One turn moves each row of this set onto another row. After a few examples, where does it send each row asked below?
Q_765: [  0 -53  -1 -33  -4  18 -35  10  12 -14 -26  39 -30   8  25  43 -15  -8
  22]
Q_118: [ -2 -46  -5 -37   0  23 -38  11   9 -15 -34  30 -34   6  35  36 -21   2
  29]
Q_674: [  1 -19  12 -40 -22  14 -48  -8  20 -12 -44  16 -45 -10  24  33 -28 -27
   1]
Q_61: [-34  13 -19  -3  21  34  -8 -19 -16  11 -21  -3 -37  37 -22  28  -7   0
  34]
Q_76: [ 26 -43 -14  -7   3  38 -36 -14  17   5  -9  23 -18   6  33  16  -3  15
  17]
Q_151: [-25  14 -28 -13  20  19   9 -10  17  26 -26  -5  -8  12 -27  -3 -26 -13
   5]
Q_646: [-49  15 -13 -20  34  27  -8 -14  32  30 -30  11   0  10   8  27 -28 -32
 -22]
Q_288: [  7  -9  19 -31 -19  15 -43  -4  17 -16 -39  19 -48 -12  16  29 -24 -37
   2]
Q_757: [-57  14  -4 -10  34  41 -24 -26  -1  15 -25  11 -31  34  13  58  -7 -21
   5]
Q_892: [ 31 -19  -6  -6 -27  25 -39 -31  32   9 -16  18 -36 -12  16  14  -9 -18
  -5]
Q_59: [-57  14 -16 -19  18  30  -3 -13  23  25 -24   7  -5  14  -1  26 -35 -31
 -24]
Q_862: [  4 -27  14 -33 -26  11 -42 -10  23 -10 -34  25 -42  -9  14  38 -22 -35
  -5]
Q_829: [ 24 -32 -17  -2  10  38 -30  -1  21   2  -9  31 -25   0  40  15  -5  10
  23]
Q_640: [ 25 -36 -23  -9  -2  35 -34 -11  21   6 -17  23 -29   0  37  12  -9  17
  24]
Q_711: [ -1 -38   4 -33   4  22 -30  22   9 -21 -31  35 -32   2  29  33 -21  -8
  26]
Q_276: [-52  17  -9 -14  22  38   3 -17  29  25 -26  11  -7   8  12  32 -29 -28
 -24]
Q_373: [-33  17 -30  -6   7  26   6 -17   8  25 -18  -8 -15  18 -29   2 -29 -10
   2]
Q_543: [ -1 -53   6 -37   3  22 -37  12   7 -17 -30  30 -22   8  28  38 -19  -2
  18]
Q_357: [ 32  -2   0   0 -14  32 -43 -28  28   6 -17  15 -42 -13  28  10  -8 -18
  -2]
Q_954: [-29  16 -25  -7  10  32  20 -10  14  21 -23  -3 -13  13 -24   1 -29  -8
   5]
Q_964: [-63   7 -14 -13  35  37 -26 -20  -1  20 -20  12 -21  36  10  51 -14 -20
  -1]
Q_720: [ 27 -10  -6 -12 -24  27 -44 -31  32  10 -25   9 -40 -16  28   9 -17 -13
  -4]
Q_332: [-41  10 -28  -1  24  34 -19 -24 -16  20 -13  -2 -31  40 -18  27  -8  -2
  25]
Q_500: [-35  13 -21 -14  21  26 -24 -22 -20  14 -20   3 -25  35 -35  23  -8 -12
  27]
Q_420: [-51  16 -12 -13  35  37 -41 -33  -4  24 -18  15 -19  32   1  48  -6 -27
  -1]
Q_27: [  5 -25  21 -38 -23  15 -45 -11  17 -15 -39  13 -36  -8  13  31 -26 -31
  -6]
Q_975: [-49  11 -20 -18  30  36 -12 -19  24  32 -18  19   8  13   4  25 -25 -27
 -23]
Q_146: [-52  12  -9 -14  45  29 -35 -24   1  22 -27  10 -25  34  10  52  -5 -24
   6]
Q_302: [ 26 -45 -20  -6  -4  31 -33 -11  21   6  -7  32 -25   4  28  20  -2   9
  22]
Q_124: [ 32 -17   2  -8 -21  29 -45 -35  25   7 -19   6 -32 -11  18   9 -11 -13
  -7]
Q_851: [-34   8 -30 -19  16  25   5  -7   8  24 -20   6   1  15 -32   1 -30 -12
   5]
Q_692: [-29  12 -24  -8  32  22 -19 -20 -14  17 -24  -4 -31  37 -25  22  -4  -6
  33]

Q_500 turns into Q_420
Q_862 turns into Q_892
Q_118 turns into Q_674
Now these:
Q_276 turns into Q_954
Q_124 turns into Q_76
Q_646 turns into Q_151
Q_964 turns into Q_59
Q_288 turns into Q_357

One turn moves each row of this set onto another row. After a few examples, where does it send each row asked below?
Q_928: [ 12  -5  -3 -26  16 -19 -24  -9 -19   1 -26  37 -11   4  20 -13   0   1
 -10   4   5  12   5  -6 -28  -6 -23   7 -29 -19 -23 -24   8 -20 -20 -63
   7  11   8  10 -27  -4  19 -62]
Q_528: [-20  13   8  14  28  13 -16 -25  21 -14   4  -3   8   3 -12   8   3 -15
 -27  29  16  34  -9  -5   3  -7 -14 -45 -31  -1  -7  37 -12  17  -7  -5
   3  -3 -16  18  24  20  31 -53]
Q_155: [  8   4 -14   4 -19  14  -8   9 -25  25 -31  11  -3 -10   7  32  22   0
  42 -18  11  25  16 -33   5   4 -16 -19 -16 -25  -6   4   8 -20 -13 -28
 -27  10  31   6  -8 -18  11   9]
Q_574: [  8  -6   8  -7 -32 -22 -40   4  -3   8  -8   9 -22  11 -21   8 -14 -23
 -26  11  26  12   5  12 -13 -12  12  -9 -15  -3 -15   9   9  15  17 -72
  32   9  53   5 -22  28  34 -22]
Q_153: [  0  -1  21   1 -24 -41 -32   6  15 -18  -1  -6 -45 -15 -13 -18 -13 -10
   0  29  23  28  39  -4 -17  -4 -29  -7 -32 -14  14 -22 -34   3  17 -15
  -5   5 -16  -9 -10  15  19 -51]
Q_486: [  9  14   5   3 -43 -20 -56  -4   0  18 -25 -22 -43  -9 -17   4  22  12
  -6  -5  -2 -25  20  -9  35  23 -22 -30  -4 -18 -12 -41   4 -26   9 -20
 -10 -23  13  13  13   8   4 -52]
Q_946: [ -9  -4  13  16 -44 -18 -54   1   4  14 -25 -19 -46 -12 -17   3  20  26
  -4 -18  17 -28  -4  -7  42  19 -24 -20  -1 -19  -8 -24   3 -30   7 -14
  -1 -13   6   2   8  16  -5 -48]
Q_10: [-21  15  20  22  14   4  -6 -44  17 -13  -8   5  15   2  -2  10   3  -7
 -21  20  19  23 -10   5  -5 -13 -17 -40 -36   5 -17  23   2  21  -6   0
  28   7 -20  12  22  19  25 -52]
Q_340: [ -6   4 -10  24   7   9 -19  -4   0  -2  -2   8 -26  13 -24  13   2 -15
  -2 -11   8  11  17  18 -30   7  29 -13 -29 -19 -20  15  31  12  13   6
  47  -1  58  16 -13  -2   6  -6]
Q_529: [  8  -2  14 -10 -16 -43 -31  -5  14 -42  -4 -10 -24  -1 -17 -12  -7 -14
  -6   8   8  30  49 -19 -15  -2 -34   4 -27 -20  13 -26 -14   4 -11 -14
  10   4 -18  -5 -14   4  39 -61]
Q_289: [ -1   0 -11  10 -16  14 -18  16 -21  34 -33  -3   5  -3   9  12   1  -6
  28 -25   7  20  10 -44  14  11 -21 -25  -5 -16 -10   4  14 -19 -18 -35
 -28  16  40   6  -1   4  17  11]
Q_592: [ -6   7   6  21  26   1 -24 -38  22   2  -9  14  15   7   1  -3   2  -6
 -26  17  14  37   6  -8  -9 -13 -13 -38 -47 -15  -6  32 -12  20  -3   1
  18   3 -21   0  26  25  26 -56]
Q_408: [  3 -11   0  -2 -56 -23 -57   8 -11   3  -6 -24 -32 -16  -9  16  17  16
  15 -14  -2 -13  -7  -2  29  14 -30 -37  -9 -25   3 -24  -1 -23  22 -12
 -15 -18  10  -3  18  13   5 -42]
Q_156: [-10  -9 -16  22  26   9 -12  -5  -3   3 -16  12 -21  -7 -24  10  -4 -20
  -4 -10  15   0   9   4 -21   5  26  -4  -7 -17 -24  33  26   4  19   7
  42  11  52   8 -12   7   2  -9]
Q_122: [  6 -11  -5   7 -23  20  -8   8 -23  24 -40   2  12  -9  12  24   9  -8
  38 -12  -5  14  10 -37  13  -3 -14 -27 -20 -18   0  13  17 -18 -14 -38
 -18  20  19   5 -24  -5   7   2]
Q_553: [-21   8   6  15  19   8 -27 -47  11 -13 -11   1  16   9  -8   6  -1 -13
 -40  27   4  27  -7  -2   3  -6 -20 -36 -47  -2 -11  20   1  14 -13   3
   1  -6  -8  11  38  18  29 -48]
Q_134: [  1 -13 -17  -2 -12  16 -17  14 -35  12 -26   7   4   6  -2  34  17 -16
  39 -31  -6  12  11 -13   0   8  -9 -36   0 -19  -6   9  12 -26 -19 -29
 -30  12  37  17 -13  -6   7 -11]
Q_341: [ -2  -3  15 -10  -2 -37 -43  16  13 -34   2  -7 -35  -6 -24 -11 -11 -12
 -10  11  17  40  35 -13 -16   6 -26  -8  -6 -20   6 -25 -26   2  -1 -25
   8  12 -24 -12 -17   4  22 -64]
Q_824: [-12   4  31   6 -16 -31 -38  -6 -14  -2 -24   1 -52   9   6  10  21   6
 -19   1  33   4  -1 -14  18  -3 -16   8 -30 -22 -43 -17  49 -10   1 -17
  19 -39  24  27 -13  37  24 -21]
Q_750: [ -8  -5  10   1 -40 -15 -38  11   3   2 -33 -21 -36 -13 -12  10  25  27
   6 -12  -5 -20  16  -2  40  14 -27 -29   3 -29  -9 -34   0 -26  -6 -26
  -7 -28   4   0  28  13   1 -40]
Q_732: [  6  -5  30   1  -7 -51 -41  -9   2 -26  -3  -6 -39 -11 -26 -12 -10 -11
   3  13   2  27  37  -8 -19   5 -24  -5 -13 -31   5 -23 -24   7  -8 -30
  11  -3 -18 -13  -8  25  40 -57]
Q_436: [ -2  10   6   4 -39 -23 -66  -1  -4   6 -26 -16 -43 -21 -14  22  26  23
   6  -7   7 -11   5  -4  39  19 -25 -27   0 -22 -16 -28   4 -36   9 -15
  -6 -13 -10   4  11   0  -5 -39]
Q_308: [  2   4  -9  33  22  15 -16 -14   6   0 -11   8 -23  19 -26  12  -3 -21
 -10 -21  22  12  14   7  -5  -8  28 -14 -23 -23 -35  30  25   3  23   5
  33  -3  39  22  -8   8   2   3]
Q_522: [  7 -18 -20  -2 -18  20  -7   9 -19  28 -31   2   3   5  -9  19  12   0
  28 -28  -1   9  14 -39   5   1  -6 -16  -9 -12 -21  -3   8 -12 -14 -47
 -20  13  22  12 -11 -10   5  16]
Q_648: [ -5  -1 -18  17  17  18 -12  -8  -2   3   3   3 -29  -4 -31  25  12 -16
 -10 -10  23  13   5   5 -21   9  33  -8 -25 -26 -21  26  16  11  20   9
  30  -4  56  23  -4   3  16  -5]
Q_432: [-21  11  -5   0 -10  -6 -52  -3  19 -33 -27  16   2  20  23  -2 -14   1
 -15  -3   0   8 -20  14  37  -9 -17 -13 -17 -24 -13  29  35 -13   5 -37
  17 -18  12  11  31  18  31 -53]
Q_103: [  4 -21  13 -12  -6 -19 -11   8   5  24 -37  16  18  15  25  -2  34   5
 -15  28  12   6  14 -40  25 -18 -21  -5 -32  -8   9  35   6  -3  -1 -36
  -4 -19  40   8   7  -2  14 -30]
Q_727: [-25   4  18  13  29  -7 -21 -39  34  -7 -13   1  -5   3  -2   8  -8 -12
 -27  37  25  27   1 -17  -5  -2  -7 -26 -51  -5 -13  31 -10   8 -11   8
   3   4 -25  20  15   4  19 -38]
Q_143: [-32  -4 -11  24  23  18 -16  -7   1  -3 -15  14 -24  16 -26  31   1 -17
 -14 -20  27  18  10  -4 -24  17  33 -22 -25 -24 -38  16  24   1   1   6
  28   4  43  28 -10  -3   4 -20]
Q_885: [ -2 -11  23  -8  -4 -38 -32  -2  15 -28  -3  10 -39  -7 -20 -27 -16 -22
  -9  10  14  31  46 -21 -23   0 -31  -6  -4 -18   9 -29 -15   2  -4 -27
 -12   8  -8  -4 -17  12  32 -57]

Q_824 turns into Q_103
Q_10 turns into Q_529
Now these:
Q_134 turns into Q_143
Q_528 turns into Q_341
Q_946 turns into Q_122
Q_592 turns into Q_732

